One turn moves each row of this set onto another row. After a few examples, where does it send each row asked below?
z118: [ -9   0  -4   5  15  13   6 -11  -6  -3  12  11   9   8  -8  -9  -7   5
   7]
z961: [  0  -2   7  -7  12  14   3 -12  -7   2  -4  17   3   9 -10 -10  -9   0
   5]
z274: [  2  -7  -5   7  -6  -9 -18  10 -12  -5   2  10  -8 -18   6   7  -5  -2
  -2]
z461: [  3   9   6  15  -9  -8   4  12  -3 -16   1  -8  -4  -4   6  14  -3 -14
  -6]
z576: [  3 -18 -13   3  -7  -8  -9   0 -11   0  -4  15 -11  -3  -3  -7   5  12
   0]
z690: [  9  -6   3  17 -11  -4  14  -7  -9 -19 -10   3  -8   7  -6  -6   4   7
  -6]
z835: [ 21  -4   4   8   0  -2   7  -4   2  -2 -22  11 -14   0   0  -2  -5   5
  -4]
z797: [ -8  -3 -13  -1  12   4 -19  11  -2   8   3  -1   0 -16   0   2 -12  -9
   0]
z634: [-11  11   1 -21  -5  11   5   5  -5   1   9 -19  -8   0  -4   1  -1  -2
  -9]
z355: [ -6 -15 -21  -5  11   5  -8   0  -1  12  -3   4  -4   0  -8 -11  -2   4
   1]
z882: [-14  15  -3  -7  13   8   6  11  -1   0   6 -14   5   3  -3   6  -4 -15
  -6]
z711: [  4   3  -6  10  -2 -10   6  12   4  -7   2  -9 -15 -10  12  16   2   9
 -11]
z566: [-19   0  -2  -4   6   7   0   4  -2  -4  23 -13   2  -5   3  13  -4   3
  -3]
z134: [ 11  16  -4  -1 -10  -7   8  14   6   0  -6 -10 -13   0   6   8  -1 -11
  -8]
z989: [ 19   6   3  15 -12   0   9  -6  -1  -8 -10   8  -4   7  -4 -10  -9  -9
   3]
z263: [ -8   1  -6  -4  11  13  14  -8  -8  -3  -5  -4  -1  14 -15 -16   3   5
  -6]
z793: [-15  -4   8 -20   3  10  -3   3  -4   2  14  -6   1   1  -1  11  -6  -8
   0]
z269: [  6  -6   6  -5  -9  -7   1  10   7  -2  -4 -11 -16  -8  10  19  -1  -3
 -10]
z10: [ 15   3  -7  20   8  -4  12  -4   1  -5 -10  14  -7   2   0  -5  -1  13
  -1]
z407: [ -5   0   6  -5  -7  17   6 -15 -10  -8   5  -2   2   9 -14 -16  -7   0
   2]

z274 goes to z576
z461 goes to z690
Where do these go?
z634 goes to z134
z118 goes to z566
z835 goes to z961

One turn moves each row of this set onto another row. After a few examples, where does it send each row asked below?
z496: [ -7 -17 -12   9 -11   3  -5  11  16   5   6  15   2   3  -1 -23  -8   1
   1  18  -1  18  -8  -4  -4]
z575: [ -2 -15  -9   3 -19  10   1  10  19   3  12  10   3   1  -5 -19  -3   1
  11  12   2   9 -17 -15  -9]
z845: [ -1  -2   0   2   1 -15   5  -9  -3   6  -2  -9  -4  -6 -12   7  19  12
  -7   0  -1  14  11 -15  11]
z571: [  0   5   1  14   5  12   1  11  -8  -4 -10   0   0   6  -2   9  10  10
  -8   3  12   1 -21  -9 -13]
z844: [ -1  -7   2   5   7  -9  10  -2  -3   2  -2  -5   2  -5 -10  15  13  11
 -14  -7  -1  12  19  -7   7]
z640: [ -7  -1  -2  -3   0  -8   6 -11  -4   3   2  -2  -1  -8 -14   4  20   6
 -15  -9  -9   8   6 -14   5]
z30: [  0   8  -5  12   9  10  -3  10  -5  -3  -8   5  -3   3   0   6  10  11
  -3   6  13   3 -23 -12 -15]
z223: [ 14 -10  -8 -11   7   6   9  -2  16  -6  -8  15  17  -4   1 -15  11  -4
  11  -1  17   7   4  -7  10]
z454: [ -3   6  -5  -9  -6   6   1   2   8  19   7   5  11  -1  -2 -15  -2  10
  -4   1  -7   8  -3 -19  21]
z565: [ 17  -3   8   6   8  -7  21   2  20   0  -5   7   0   1   9  14  -5  16
  -4   1   6   5  -6 -14   1]
z761: [ -8   6  -7 -14   1   9   1  11   4  15   1  11  11   5  -2  -8   4  10
  -1   1 -11   3  -6 -27  12]
z342: [  9  -8 -12 -11   9   3  15   0  16 -14  -7  16  14  -5   4 -11   9  -5
  11  -5  16   7   5  -8  10]
z611: [-12 -16 -13  16  -7 -10   6   2   0  -7  -2   0  -8  10  -2   7   3  -6
  -1  -3   8  20 -15   6  -8]
z437: [ -5  -4  -2   4 -12  12  13   8  -5 -14   6  -9  10   3  -3  -6  12   0
  22  13  18   6   0 -16  -2]
z231: [ -6   4 -11 -13   2  11   5   9   8  14  -3   9  13   1  -3 -14   9  18
  -4   8  -9   6  -3 -12  20]
z522: [-16 -24 -10  13  -9 -11   8  -5   3 -15  -1   2  -7   8  -6   4  11  -3
  -7   8  -6  16  -6   2  -2]
z894: [ 16  -1  11  11   5  -8  21   2  19   2  -1   5   6   0   9  14  -1  12
  -8  -7   2   5  -2 -15   6]
z956: [ 12  -7  -9  -8  11   4  16  -3  12 -16 -10  10  15  -7   3 -15  11  -8
   6  -4  14   8   5  -8   7]
z34: [ -5  -8  -7  -3  -1  -8  13  -9  -6   4  -5  -8   1  -8 -20  11  19   7
 -10   3  -1   3  10 -18   7]
z464: [ -8 -20 -10  17  -7 -10   9  -3  10 -17  -9  -2  -4   5  -9   1   8  -7
  -7   6   4  13  -8   8   5]
z708: [ 11  -3  11   9   9  -7  26   4  21  -3  -2   8   2   4   8  13  -2  14
  -3   0   6  12  -5 -11   3]
z482: [ -3  -9   1  11  -9   2  -4  19  25   0   3  13   0   2   2 -19  -8  -1
   5   9  -3  19  -9 -10  -5]
z29: [  2  -1  -3 -14   0  15   2   3  11   6   4   9  17  -2  -5 -10   7  14
  -4   1  -8  -4   1 -14  21]
z214: [ -5   3  -4  15   9   9   4  12  -7  -7  -7   1  -2   0  -3   8  10  10
  -7  -3   8   3 -21  -8 -18]
z446: [ -7 -10  -4   3 -10  13  12   6  -3 -12   6  -5   6   6  -6  -4   7   5
  28  16  16   9  -5 -13  -3]
z363: [-16 -20  -7  16  -8 -16   3  -6   1 -12  -8   3  -5   7  -2   1   8 -12
  -6  -2   0  11 -14   0  -3]
z862: [-10 -17  -3   8 -16   5   7  13  20   1   4  13   7  -2  -1 -20  -7   1
   3  16  -5  12  -8 -13 -11]
z62: [ -3  -2  -2   4 -11  12  12   1  -6 -13   3  -9  10   1   0  -5   8   2
  23  15  15   3  -2 -19   2]

z571 goes to z437
z956 goes to z708
z464 goes to z482
Where do these go?
z640 goes to z522
z611 goes to z575
z894 goes to z214
z862 goes to z231

